In the rows, 128 means zero.
One turn moves each row of this set onto another row. After a few examples, where does it send each row asked below?
k_534: [145 127 141 127 146 124 148 133 116 117 129 122 136 134 100 107 134 135
 114  93 140  97 112 146 102 127 135 101 122 109 159 136 143]
k_27: [154 141 121 120 119 124 136 138 146 135 140 104 180 101 117 131 138 131
 151 108 154  89 117 146 122 139 162 110 130 137 144  95 143]
k_466: [132 165 125 113 135 154 137 150 148 149 123 108 157 114 113 134 134 138
 129 109 151 114 127 132 120 134 167  96 130 133 119 104 124]
k_479: [168 143 124 110 119 125 160 166 110 113 108 124 145 134 112 136 151 135
 144 110 129  81 112 118 112 116 112 154 142 138 123 128  89]
k_902: [122 129 148 128 120 130 147 129 118 130 135 119 150 119  99 118 125 143
 114  84 140  96 132 147  97 133 139 108 125 119 152 131 135]
k_95: [129 121 144 118 140 126 139 125 115 120 149 113 137 120 111 113 142 145
 120  87 138 101 128 144  98 131 128 127 126 124 152 125 143]
k_806: [170 185 135 120 141 140 149 149 128 116 120 139 134 101 103 127 114 143
 144 110 138  98 124 100 107 114 134 137 121 123 144 129  71]
k_788: [138 126 151 123 130 111 146 131 117 116 140 124 141 117 108 107 125 151
 110  84 132  90 115 150  98 129 124 113 126 117 162 129 135]
k_748: [163 144 129 110 112 129 161 165 104 115 107 125 155 135 105 142 151 127
 143 111 130  81 118 114 113 115 121 147 146 145 130 124  90]
k_739: [132 139 141 115 150 132 150 123 115 131 135 121 138 130 101 116 130 150
 117  89 141 102 127 148  94 135 144 117 123 113 150 138 142]
k_326: [172 163 111 127 158 117 141 148 160 109 136 115 138 114 116 109 141 133
 130 118 141 127  92 131 122 117 145 112 134 128 141 107 133]
k_311: [174 142 122 142 114 109 138 155 160 109 134 111 167 101 114 109 132 130
 129 105 139  94  92 139 127 121 142  97 127 128 147  98 129]
k_823: [139 144 142 128 140 126 149 130 124 117 139 126 131 123  98 104 131 154
 102  79 126 111 120 137  97 128 131 117 121 109 149 135 131]
k_917: [163 183 127 109 150 131 150 154 148 138 111 124 152 120 108 119 121 156
 114 108 137 102 103 138 119 132 165  85 125 115 132 117 119]
k_457: [122 130 144 130 139 132 146 133 122 117 137 118 131 127 101 112 132 133
 108  93 142 118 125 139  97 120 132 110 131 122 152 132 134]
k_752: [163 153 125 103 115 126 163 159 109 126 106 130 150 130 108 143 143 146
 148 103 126  77 120 122 109 125 118 157 141 135 120 132  90]
k_785: [168 185 118 121 143 115 159 144 159 127 121 124 160 111 103 116 113 155
 121 111 140 107  98 145 112 127 165  98 130 117 140 123 123]
k_99: [140 160 124 107 153 111 146 138 148 122 141 108 152 105 126 128 125 143
 134 130 159 120 109 150 107 118 155 119 151 149 144 108 130]
k_735: [169 157 127 107 113 127 166 161 105 124 103 135 158 134  98 143 144 138
 142 104 123  76 117 116 112 123 125 145 141 135 129 130  90]
k_113: [137 157 143 102 117 114 129 148 145 133 146 111 161  83 134 125 126 170
 121  95 133  94 119 142 115 134 137 119 135 144 132  90 113]
k_393: [171 139 134 127 125 115 127 166 149 112 126 112 154 108 125 108 140 133
 119 105 134  90  91 134 133 121 134  85 126 129 144  91 122]
k_522: [165 154 127 102 124 120 162 162 105 117 106 135 144 135 108 141 144 137
 144 111 125  86 112 118 112 116 115 151 148 141 130 129  90]
k_670: [140 172 112 123 134 142 148 137 160 141 132 109 161 108 105 132 128 139
 138 110 153 124 124 136 113 132 169 113 132 130 124 111 132]
k_149: [168 153 122 113 117 136 167 165 110 121 101 124 153 139 100 140 148 135
 142 107 130  79 119 115 111 120 127 146 137 133 119 133  88]
k_733: [160 157 128 104 119 126 167 162 107 118 110 125 151 131 106 142 145 145
 137 110 128  85 120 118 104 116 122 157 146 143 124 130  84]
k_253: [161 162 125 112 164 124 133 159 150 113 130 115 127 118 127 109 143 141
 116 118 137 124  94 129 125 115 139 102 135 130 134 101 122]
k_942: [140 156 129 118 114 107 138 138 157 124 154 108 166  80 126 125 124 159
 132 101 141 106 116 145 110 128 140 131 140 145 136  97 122]
k_853: [184 159 142 115 136 117 143 151 120 110 121 134 141  96 121 123 113 147
 153 115 144  64 110 121 110 117 121 137 120 124 156 125  77]
k_666: [182 156 130 119 156 142 145 153 119 112 111 124 135 118 113 126 128 121
 160 131 160  79 115 113 113 111 138 127 120 123 150 129  87]
k_273: [163 153 142 123 110 140 141 149 121 129 117 129 159  95 110 139 110 131
 165 110 152  63 132 117 113 125 136 127 118 129 148 121  81]
k_681: [148 156 140 122 132 141 139 152 123 116 122 128 136 101 115 137 117 118
 157 128 158  98 129 107 109 106 128 134 134 143 148 119  77]
k_366: [150 133 132 113 120 134 122 151 139 137 132 103 170 106 127 129 145 132
 140 104 147  83 118 139 131 138 152  98 126 138 137  86 135]
k_443: [177 170 131 106 135 114 135 150 147 130 133 123 158 100 122 111 133 174
 119  86 118  84 101 138 125 142 143 107 117 116 135  99 121]
k_530: [165 170 132 106 148 151 147 138 116 131 123 121 148 105 112 139 126 143
 163 117 157  79 138 113 104 127 150 147 118 129 139 127  85]
k_493: [169 149 139 113 134 135 131 144 117 109 141 119 145  90 123 130 138 138
 160 111 146  78 131 106 111 119 125 156 121 140 149 109  83]
k_431: [182 167 119 115 132 102 141 137 154 122 144 121 166  93 117 112 131 167
 132  91 125  90  98 143 119 140 145 122 122 121 144 102 132]
k_359: [143 124 139 133 128 132 140 130 121 121 140 117 144 123  98 107 144 140
 115  75 130  95 124 137 105 136 132 114 113 109 151 126 142]
k_732: [131 161 137  91 158 121 136 148 138 131 137 109 141 106 137 129 129 154
 125 124 152 115 114 145 111 122 147 114 149 150 136 100 121]
k_776: [163 146 122 108 117 133 161 162 107 126 101 129 149 139 104 146 147 127
 152 111 132  82 119 118 115 121 122 145 143 137 123 130  95]
k_958: [187 158 131 133 126 146 137 153 125 111 123 129 149 103 102 123 137 124
 155 102 138  78 122  95 121 120 133 130 108 120 147 115  83]

k_113 -> k_393
k_95 -> k_359
k_27 -> k_431
Now find these:
k_748 -> k_735
k_493 -> k_958

One turn moves each row of this set onto another row. After a few examples, where does it send each row asked below?
k_565: [133 121 158 103 123 140 125 131 112 128 125 149 123]
k_268: [115 120 109 116 147 133 153 139 119 133 145 137 125]
k_941: [140 132 158 132 115 134 152 132 145 117 128 142 123]
k_812: [115 130 120 116 105 144 121 121 137 122  98 138 144]
k_505: [149 128 147 115 123 124 147 140 108 131 138 146 143]
k_818: [122 123 113 138 151 134 112 149 141 108 145 134 154]
k_577: [126 117 130 148 148 132 119 147 133 108 142 146 154]
k_875: [119 112 116 122 123 119 114 139 112 112 133 125 104]
k_375: [139 146 127 110 121 146 141 140 102 140 117 128 143]
k_870: [136 143 137 130 124 166 137 137 124 135 159 143 143]
k_102: [133 129 138 107 120 165 126 141 146 145 133 126 119]
k_130: [121 121 122 139 149 135 113 160 140 115 153 134 143]
k_978: [136 147 153 130 121 152 146 142 136 126 152 144 125]
k_596: [119 115 111 122 120 128 111 141 108 127 126 117 106]
k_220: [127 102 125 117 132 125 107 127 123 134 113 117 147]
k_258: [127 128 146 132 134 160 148 143 111 121 127 110 135]
k_874: [139 164 145 115 114 137 138 147 123 122 122 115 133]
k_387: [109 160 117 125 127 127 126 110 143 124 129 111 137]
k_241: [127 118 105 155 130 131 139 118 125 132 137 141 147]
k_774: [129 123 119 135 157 136 113 145 134 108 153 138 149]
k_876: [121 154 126 130 121 120 117 105 143 114 133 111 145]
k_407: [151 141 137 112 104 147 128 133 131 143 139 141 152]
k_709: [143 138 106 128 123 108 129 146 151 134 129 116 136]
k_671: [122 123 106 121 121 128 110 129 114 116 124 134 102]
k_742: [136 122 136 127 109 122 130 145 142 112 155 110 157]
k_803: [110 147 124 129 125 114 122 105 144 118 128 111 142]
k_310: [123 129 159 121 127 158 138 136 106 122 125 137 124]
k_736: [124 122 125 140 141 141 109 142 144 106 147 145 155]
k_649: [108 121 112 130 117 126 118 128 119 126 126 135  99]
k_995: [117 112 104 125 118 123 111 131 119 118 133 132 106]
k_392: [133 149 154 106 115 155 126 146 132 130 129 116 125]
k_266: [108 149 137 134 124 122 116 113 146 119 126 110 149]
k_84: [117 155 124 129 121 120 124 110 156 133 133 119 140]

k_812 -> k_268
k_874 -> k_565
Now find these:
k_596 -> k_577
k_505 -> k_407
k_774 -> k_876
k_130 -> k_266
k_818 -> k_803
k_220 -> k_241
k_258 -> k_941
k_310 -> k_978
k_736 -> k_387

One turn moves each row of this set onto another row. After a few examples, where does it send each row asked below?
k_584: [149 134 124 146 132 140 100 121 137 142 143 149 125 103 118 139 121 126
 128 115 123 111 101 119 114  93 143 120 125 123]
k_391: [160 110 116 115 136 131 136  89 119 144 146 144 151 116 120 120 138 123
 138 132 137 115  99 122 137 137 117 147 107 132]
k_410: [127 137 118 128 133 116 122 100 134 112  83 125 143 143 115 119 116 133
 124 137 140 126 120 142 153 115  83 127 111 155]
k_142: [141 122 118 114 129 131 116 117 110 147 140 142 157  90 129 119 167 122
 147 127 123 128 104 124 114 119 128 124 121 148]
k_829: [118 138 123 128 127 132  83 107 123 119  96 124 140 156 116 122  93 127
 136 146 135 136 112 133 136 106  93 124 107 139]
k_350: [122 121 113 141 123 110 111 123 134 104  91 132 146 126 123 116 143 118
 132 149 138 130 135 151 161  99 105 110 134 161]
k_645: [155 129 139 138 132 129  94 120 115 120 134 142 134  87 127 129 144 123
 131 125 130 133 113 113 105 111 141 123 124 149]
k_795: [160 134 136 142 129 127 101 123 114 122 135 145 133  90 125 130 150 127
 134 127 139 139 113 115 111 121 138 127 124 151]
k_453: [126 107  98 140 131 127 106 135 140 105 111 131 143 148 121 119 123 112
 135 140 125 119 116 159 174  90 120 111 130 124]
k_953: [176 137 102 139 135 126 129 113 139 131 145 141 129 122 111 130 141 134
 134 110 124 111 107 127 128 108 144 128 115 120]
k_234: [111 115 113 106 128 139  87 132 113 122 106 117 150 150 130 119 112 106
 151 144 135 129 102 150 151 104 104 131 106 135]
k_367: [153 136 131 148 130 130  95 118 140 144 140 149 124 109 122 134 105 123
 135 123 131 109 103 119 122  94 146 124 130 123]
k_606: [159 120 108 126 130 142 131  97 119 148 150 151 140 117 112 131 145 127
 134 131 141 116  99 119 128 134 120 146 106 130]
k_294: [123 113 106 126 142 125 106 140 128 105  99 128 155 149 126 116 120 110
 137 132 126 113 103 155 172  95 117 118 125 121]
k_834: [171 129 102 130 137 129 131 102 139 134 145 137 132 121 111 130 137 132
 130 108 118 105 106 126 124 105 140 129 109 120]
k_446: [125 129 122 144 121 138  76 112 124 114 101 124 138 149 121 127  95 118
 141 158 133 129 119 127 129 104  99 120 105 147]
k_751: [146 125 112 118 128 132 120 125 111 149 144 144 156  97 127 119 169 124
 154 127 127 131 100 128 121 124 130 127 120 142]
k_950: [139 127 110 141 133 124 127  97 141 106  94 120 145 147 116 121 113 133
 128 142 128 123 121 138 149 120  82 123 100 154]
k_160: [112 100 103 114 122 143  93 129 120 121 120 119 147 148 128 118 124 106
 151 152 132 138 111 157 158 107 104 126 108 138]
k_663: [158 133 148 135 130 117  93 123 120 122 130 136 134  89 134 122 134 122
 142 127 135 135 115 118 114 111 143 124 127 154]
k_178: [139 121 129 111 129 125 118 119 114 152 138 140 160  89 137 112 155 121
 156 131 129 131 101 128 125 124 124 128 124 151]
k_784: [173 131 106 131 137 119 132 100 144 140 144 138 137 129 114 121 124 132
 139 113 119 104 105 128 134 107 141 129 115 115]
k_912: [127 126 107 136 124 123 122  93 143 115 101 126 136 148 110 120 119 135
 125 146 135 135 128 147 154 114  83 122 109 154]
k_214: [126 130 117 133 133 105 111 127 127 101  78 132 152 132 124 115 135 115
 131 139 139 114 125 146 163  96 110 115 134 151]
k_976: [128 114  98 145 137 129 107 140 139 110 104 131 156 147 126 118 118 110
 143 139 115 105 108 149 164  89 117 107 126 122]
k_996: [148 140 122 148 127 143  97 130 133 147 146 152 124 105 119 139 124 128
 137 120 130 121  99 120 115 101 143 122 125 125]
k_20: [155 111 109 117 133 141 133  93 116 145 147 147 146 111 115 129 150 122
 132 129 135 111 100 119 125 129 120 144 105 133]
k_480: [130 127 113 139 126 109 115 130 131 103  83 123 153 123 131 116 143 114
 142 146 132 115 131 145 152  99 106 111 125 166]
k_622: [113 102 107 117 127 150  99 134 120 126 113 118 153 142 135 123 117 103
 155 152 130 122 101 149 153 111  96 130 101 142]
k_380: [117 126 118 137 116 138  76 111 130 117 111 123 130 152 117 124 100 125
 138 154 133 146 122 141 137 101  99 117 110 144]

k_453 -> k_912
k_996 -> k_953
k_367 -> k_784
Now find these:
k_622 -> k_480
k_584 -> k_834
k_294 -> k_410

One turn moves each row of this set onto another row. After a few examples, where does it send each row asked below?
k_549: [113 110 120  89 148 107 145 137 163 151 114 150 158 134 109 102 129 127
 119 125 130  81 131 135 130 145 127  93 124 146 143 122]
k_794: [125 102 152 100 148 121 137 119 124 133 126 167 147 133 138 105 114 117
 129 148 149 120 152 131 126 119 129 155 103 115 144 120]
k_56: [130 126 143  95 132 101 126 121 130 138 143 115 113 121 153 114 148 113
 123 162 133 118 133 157  93 126 149 127 114 128 152 120]
k_631: [144 119 156 102 136 124 120 111 132 146 128 159 135 119 144  99 141 122
 107 121 148 140 144 127 111 110 114 141 124 112 139 135]
k_655: [130 124 124  93 134 105 149 138 155 162 111 133 154 131 108 122 138 126
 118 121 135  80 131 131 126 141 126  88 132 144 145 129]
k_682: [130 143 133 100 141 126 174 103 137 123 127 124 143 128  96  94 149 111
 140 147 149  84 137 116 126 134 142 115 115 119 138 133]
k_626: [132 136 130  83 154 137 165 104 147 119 131 124 150 134 116  81 144 111
 135 135 132 107 123 118 119 117 153 104 125 132 137 133]
k_921: [122 103 154  93 148 123 137 118 143 156 126 151 140 124 126  97 111 125
 114 164 141 120 154 135 104 128 116 156 112 107 143 130]
k_916: [154 130 125 102 154 132 177 112 158 146 125 137 149 119 116  80 121 127
 133 131 134  81 107 116 115 142 131 126 115 115 128 116]
k_168: [141 101 137 110 147 102 126 118 138 135 147 130 126 122 166 110 135 108
 138 144 124 125 123 162 102 134 140 129 121 140 126 116]
k_45: [104 125 145 101 155 135 142 111 143 142 124 123  87 144 112 115 150 125
 131 141 155 105 131 135 118 141 145 135 108 116 167  99]
k_864: [116 112 141 125 153 144 129 112 157 157 130 150  90 135 133  90 155 119
 138 113 148 117 123 132 116 145 134 128 116 125 144  87]
k_610: [123 121 136 102 137  86 122 111 127 130 133 114 111 112 132 121 152 128
 123 152 150 110 124 161 111 139 120 136 110 114 142 138]
k_862: [143 114 145 118 159 139 150 106 149 149 137 112  95 145 129 127 141 117
 129 120 142 113 131 138  99 149 131 133 132 122 143  92]
k_574: [119 115 131  93 136 114 147 133 155 139 134 148 152 138 111 104 137 117
 106 122 129  73 148 130 120 145 134  92 126 145 154 105]
k_648: [138 118 138 109 173 121 155 121 165 167 113 151  99 140 133 118 130 122
 141 136 136 122 105 138 116 146 149 139 116 128 147 109]
k_800: [121 114 125 108 137 103 117 134 133 155 122 142 119 108 159  92 134 135
 143 143 147 107 100 153 118 131 131 135  92 117 140 107]
k_124: [142 112 155 118 124 130 137 124 123 172 121 134 144 121 138 118 125 112
 142 148 151 121 159 128 113 120 116 141 121 120 131 127]
k_426: [142 104 154  94 132 136 129 116 115 161 123 122 144 116 139 118 115 132
 128 133 154 110 139 129 126 116 109 152 120 116 138 122]
k_222: [130 121 124 101 130 119 149 142 145 151 123 134 153 136 119 113 135 125
 115 109 140  70 137 125 120 139 127  88 125 136 151  98]
k_364: [133 135 135 113 133 129 157  97 145 141 126 133 139 108 100  79 161 115
 143 126 149  85 126 115 138 138 124 113 122 128 122 139]
k_804: [128 119 116 102 146 104 144 134 161 142 115 146 159 139 115 110 141 121
 115 108 133  97 132 134 118 137 121  81 134 141 136 128]
k_87: [134 138 130 103 140 135 157 109 162 151 127 154 137 110 112  55 147 125
 129 129 138  87 114 112 122 135 134 116 113 120 133 123]
k_233: [151 121 126  99 152 147 167 103 151 134 138 110 153 127 123  81 132 116
 138 119 131  95 118 119 109 131 130 108 134 129 119 117]
k_518: [102 103 134 109 131 107 105 115 133 145 136 124 111 105 139  88 149 131
 135 147 150 102 124 158 117 141 114 134 103 121 135 116]
k_687: [141 109 122 130 143 102 133 130 135 138 136 135 124 124 164 106 127 121
 140 138 142 113 116 155  92 139 124 131 102 110 128  96]
k_225: [121 121 123  99 134 114 138 130 155 138 127 140 149 135 110 100 148 127
 101 102 141  81 138 130 116 141 115  85 128 132 148 109]
k_865: [120 111 138 104 142 137 119 121 132 146 116 140 144 131 142  90 131 125
 125 130 155 146 143 130 104 102 109 130 116 104 134 131]
k_312: [118 114 134 124 160 121 139 109 148 160 107 131  96 132 113 127 150 126
 155 123 159 115 113 141 137 150 122 135 116 123 134 123]
k_842: [117 112 142  91 171 130 132 101 159 147 122 122  97 141 124 117 152 118
 134 128 136 137 117 145 121 134 143 126 134 140 143 132]

k_916 -> k_87
k_222 -> k_549
Now find these:
k_312 -> k_45
k_610 -> k_56
k_426 -> k_921

One turn moves each row of this set onto another row. After a few examples, where does it send each row asked below?
k_777: [109 128 122 126 136 116 155 122 135 114 107 155 136 146 103]
k_43: [124 121 130 123  97 127 144 129 114 147 137 132 124 160 135]
k_24: [132 128 120 124 142 108 122 139 162 108 126 141 149 142 122]
k_573: [123 133 109 111 136 115 112 127 127 148 123 117 105 126 133]
k_560: [109 127 119 126 130 125 142 112 132 119 120 162 131 157  96]
k_506: [125 126 109 135 140 110 125 133 166 102 124 138 146 144 127]
k_165: [147 115 143 139 139 116 122 116 126 127 142 129 135 117 100]
k_857: [121 129 105 116 144 117 126 126 122 152 125 122 109 119 143]
k_351: [147 113 134 136 146 116 128 115 126 119 130 123 145 110 107]
k_832: [130 115 121 174 126 115 127 106 141 116 139 122 117 129 110]
k_19: [114 118 109 140  97 131 151 119 121 135 129 125 123 161 145]
k_63: [120 125 123 131  89 122 138 129 129 133 123 118 119 165 133]
k_172: [127 118 108 135 152 123 137 124 146 121 146 159 152 139 135]
k_822: [106 126 112 131 130 126 144 109 134 115 118 159 132 157 100]
k_877: [114 131 102 131 135 115 125 123 127 152 131 123  96 128 143]
k_123: [119 114 104 123 111 135 156 118 115 130 118 121 143 147 150]
k_281: [124 121 116 145 141 119 132 127 149 127 156 163 137 149 130]
k_867: [119 134 106 121 130 114 111 125 131 148 126 118  97 132 134]
k_756: [131 124 135 107  99 122 136 136 120 137 120 120 133 155 129]
k_613: [133 110 110 158 142 120 135 103 135 108 125 115 139 114 118]
k_97: [116 121 104 130  99 127 146 121 129 121 110 110 132 156 144]
k_373: [130 126 108 151 117 152 144 118 112 133 150 113 130 124 131]
k_238: [115 128  96 126 141 118 128 121 126 148 124 120 106 122 147]
k_587: [115 132  95 125 133 116 115 120 133 142 121 113 100 130 140]
k_427: [111 126 118 120 135 126 143 113 130 118 117 161 137 153  98]
k_399: [130 130 126 132 134 106 118 140 164 112 133 144 138 149 119]
k_625: [137 127 122 139 118 150 140 125 108 140 154 117 132 122 124]
k_571: [139 136 127 132 112 133 132 139 128 120 124  93 133 119 118]
k_747: [141 110 118 143 148 122 132 106 128 113 127 119 147 109 114]
k_5: [130 120 120 132 148 120 132 129 144 128 153 163 146 143 129]
k_257: [132 128 118 150 113 149 140 122 112 139 157 117 124 127 125]
k_798: [109 129 128 127 132 114 152 124 136 117 110 158 132 149  99]
k_546: [131 137 120 148 104 133 132 135 134 117 126  92 123 127 120]
k_425: [135 125 113 140 123 152 143 121 108 135 148 114 138 118 129]
k_647: [105 128 117 134 133 116 155 120 138 112 107 155 132 149 105]
k_301: [106 129 123 135 129 114 153 122 138 116 111 157 127 152 101]
k_924: [127 120 116 107 109 127 144 129 120 125 107 112 147 146 140]
k_249: [130 117 126 107 112 131 149 129 108 142 125 128 144 146 140]
k_683: [120 131  98 114 139 117 116 122 129 142 117 113 109 123 139]
k_196: [134 135 117 141 111 135 134 134 131 114 121  90 132 120 122]
k_680: [137 138 130 140 105 131 129 140 130 122 130  95 123 126 115]
k_103: [129 112 109 170 134 121 132  99 138 111 133 119 128 123 116]
k_820: [108 124 111 125 135 127 145 110 131 114 114 159 138 153 101]
k_417: [143 118 145 151 130 111 121 118 132 128 145 129 123 125  99]
k_206: [124 129 114 142 132 107 121 134 168 107 131 141 135 151 123]
k_183: [120 131 111 121 138 114 123 128 123 156 132 126 100 125 139]
k_914: [121 118 104 148 145 122 137 122 151 120 149 158 143 146 136]
k_494: [136 117 134 165 125 115 122 110 136 125 148 128 116 131 103]

k_506 -> k_172
k_196 -> k_425
Now find these:
k_301 -> k_822
k_103 -> k_613
k_857 -> k_573
k_924 -> k_249

